(in the rows, 100 means zero)
One hidden turn or mirror swaps the rows below in pairs. Which row is each named row swapped with?
The rows were stretched afterwards, more along some directions than others.
Kamit: [90, 83, 93, 92, 90, 95, 99, 82, 83, 102, 78, 91, 81, 116, 108, 99, 86, 118, 84]
liv: [113, 80, 89, 96, 105, 90, 103, 87, 106, 91, 89, 96, 83, 95, 107, 106, 94, 101, 100]
lef: [95, 92, 91, 100, 96, 97, 86, 104, 99, 99, 95, 114, 108, 120, 108, 98, 104, 107, 93]
Vak: [97, 82, 107, 94, 92, 99, 99, 101, 93, 99, 102, 106, 106, 115, 103, 92, 91, 94, 81]
duzud: [94, 89, 84, 108, 114, 102, 93, 102, 116, 103, 80, 112, 111, 111, 101, 102, 92, 120, 96]
nis: [77, 86, 88, 109, 99, 98, 107, 100, 78, 82, 92, 102, 98, 115, 126, 99, 83, 98, 88]
diz: [86, 93, 86, 106, 112, 110, 109, 88, 107, 95, 64, 101, 74, 101, 103, 97, 89, 129, 107]
vene: [101, 91, 90, 99, 105, 100, 98, 95, 119, 119, 76, 115, 94, 108, 82, 117, 96, 124, 103]
Zez: [91, 60, 74, 115, 81, 110, 108, 93, 103, 104, 85, 109, 104, 120, 115, 100, 91, 114, 97]
Nilu: [88, 77, 97, 114, 117, 112, 102, 98, 110, 93, 81, 117, 106, 102, 106, 87, 87, 107, 95]
Telep: [93, 85, 70, 112, 111, 102, 85, 91, 105, 98, 73, 108, 84, 102, 115, 102, 97, 122, 89]
pebe: [105, 92, 110, 101, 115, 90, 100, 101, 105, 92, 88, 105, 104, 95, 106, 84, 93, 111, 98]
pep: [85, 96, 93, 126, 118, 112, 115, 79, 96, 82, 62, 119, 96, 110, 87, 82, 96, 120, 82]
tiv: [103, 110, 100, 112, 113, 95, 99, 87, 109, 99, 90, 107, 92, 118, 79, 129, 84, 112, 88]
masip: [104, 95, 98, 97, 125, 99, 105, 87, 99, 91, 90, 102, 83, 92, 95, 97, 99, 97, 90]
nurad: [99, 95, 85, 107, 119, 97, 106, 102, 115, 99, 76, 103, 81, 103, 107, 104, 91, 115, 102]
goza: [92, 90, 81, 108, 112, 88, 99, 90, 93, 98, 72, 101, 89, 105, 109, 102, 96, 106, 76]
Lodil: [90, 80, 111, 94, 100, 97, 100, 97, 100, 94, 119, 91, 105, 107, 102, 92, 80, 101, 94]
rufo: [96, 84, 93, 109, 101, 98, 123, 87, 93, 95, 78, 96, 81, 106, 102, 103, 85, 101, 78]
Sog: [98, 87, 81, 105, 96, 91, 95, 101, 96, 96, 89, 96, 95, 113, 123, 102, 96, 98, 77]
vupan: [86, 87, 110, 132, 97, 100, 121, 78, 76, 67, 97, 97, 106, 125, 116, 63, 90, 90, 60]
Bem: [95, 97, 102, 103, 106, 106, 103, 89, 105, 94, 76, 107, 87, 111, 88, 102, 87, 119, 110]
sike: [95, 79, 85, 104, 108, 93, 103, 86, 90, 99, 78, 95, 83, 99, 108, 106, 82, 107, 75]
mozas: [76, 65, 70, 109, 103, 112, 120, 97, 92, 101, 68, 104, 86, 110, 128, 91, 89, 107, 92]
veber: [91, 73, 98, 101, 97, 95, 117, 103, 93, 96, 93, 90, 101, 111, 110, 84, 84, 99, 69]
Sati: [88, 92, 98, 118, 117, 90, 104, 92, 77, 74, 106, 98, 104, 120, 107, 78, 81, 89, 61]
kofe: [68, 70, 88, 116, 100, 121, 113, 102, 87, 97, 71, 113, 95, 103, 119, 88, 93, 111, 88]
Kuvu: [90, 107, 100, 111, 107, 106, 97, 88, 106, 110, 78, 116, 100, 123, 76, 105, 95, 121, 87]
Garu: [87, 70, 72, 96, 101, 105, 112, 103, 100, 99, 73, 101, 85, 96, 127, 88, 97, 116, 108]
Peri: [69, 74, 79, 135, 91, 113, 122, 107, 87, 81, 94, 112, 110, 121, 126, 80, 86, 107, 69]
fabaz: [85, 84, 101, 126, 107, 96, 126, 103, 84, 78, 88, 114, 113, 119, 122, 74, 92, 85, 77]
laf: [87, 71, 86, 108, 88, 89, 112, 110, 98, 91, 98, 99, 121, 123, 130, 88, 87, 99, 88]
Bef: [91, 82, 102, 118, 90, 105, 114, 88, 94, 80, 75, 107, 105, 122, 97, 68, 105, 106, 83]
Vem: [95, 83, 106, 97, 102, 98, 92, 103, 95, 93, 97, 111, 120, 114, 101, 80, 101, 95, 79]
Goz: [91, 89, 87, 103, 112, 103, 104, 105, 106, 90, 92, 111, 84, 89, 112, 109, 99, 111, 95]
Bupeg: [96, 84, 99, 108, 93, 98, 109, 98, 112, 92, 100, 99, 106, 108, 95, 81, 96, 123, 94]
vufaz: [97, 78, 95, 107, 102, 98, 101, 87, 95, 94, 78, 98, 98, 103, 104, 91, 84, 102, 70]
gik: [116, 111, 109, 99, 122, 87, 92, 80, 98, 88, 98, 94, 91, 101, 84, 99, 94, 98, 79]
gem: [87, 82, 97, 124, 100, 114, 116, 87, 109, 83, 72, 97, 87, 104, 101, 74, 90, 122, 87]
Vedom: [91, 107, 94, 111, 112, 116, 98, 87, 99, 112, 76, 118, 90, 115, 80, 105, 94, 120, 86]
kelet: [100, 72, 87, 108, 102, 111, 104, 103, 108, 99, 100, 95, 91, 94, 115, 106, 74, 102, 82]
rog: [71, 74, 82, 125, 91, 107, 118, 110, 91, 86, 85, 110, 115, 126, 126, 93, 82, 101, 84]
papu: [99, 114, 107, 103, 109, 96, 87, 95, 110, 104, 82, 110, 103, 115, 80, 102, 96, 122, 82]
Rar: [119, 93, 92, 94, 97, 98, 96, 92, 125, 111, 84, 106, 90, 109, 86, 114, 95, 122, 104]
zuze: [77, 79, 87, 133, 106, 98, 123, 108, 95, 71, 91, 102, 95, 109, 125, 78, 93, 91, 64]
vik: [81, 60, 72, 112, 87, 109, 103, 101, 83, 90, 95, 108, 107, 116, 132, 90, 90, 103, 85]
Vufo: [94, 88, 87, 111, 109, 115, 96, 85, 112, 92, 74, 108, 83, 104, 97, 95, 98, 119, 102]
gafod: [77, 70, 82, 119, 108, 110, 109, 92, 69, 88, 84, 109, 109, 115, 127, 69, 90, 100, 77]
paze: [96, 116, 106, 108, 123, 95, 107, 95, 114, 94, 93, 101, 98, 112, 80, 98, 94, 109, 77]
fisa: [106, 81, 108, 111, 101, 103, 97, 96, 97, 93, 102, 109, 104, 106, 103, 89, 82, 116, 79]
bebu: [83, 88, 95, 106, 116, 104, 102, 100, 110, 97, 83, 118, 92, 108, 96, 119, 80, 116, 107]
kura: [85, 90, 86, 121, 110, 103, 108, 114, 118, 88, 78, 118, 114, 114, 110, 94, 99, 101, 96]
Babi: [88, 81, 107, 103, 99, 110, 111, 100, 102, 90, 106, 106, 114, 113, 89, 90, 88, 100, 88]
Losan: [74, 84, 89, 109, 103, 96, 107, 81, 66, 85, 82, 93, 95, 119, 117, 84, 87, 106, 87]
Bage: [80, 96, 98, 106, 121, 106, 103, 90, 83, 77, 84, 97, 84, 102, 103, 75, 95, 99, 71]
tebas: [86, 95, 95, 121, 93, 113, 103, 84, 90, 88, 85, 104, 110, 135, 99, 65, 92, 110, 66]

Bage is swapped with Babi
Bupeg is swapped with zuze
fisa is swapped with vupan
rufo is swapped with papu
vufaz is swapped with Vedom
kelet is swapped with tebas

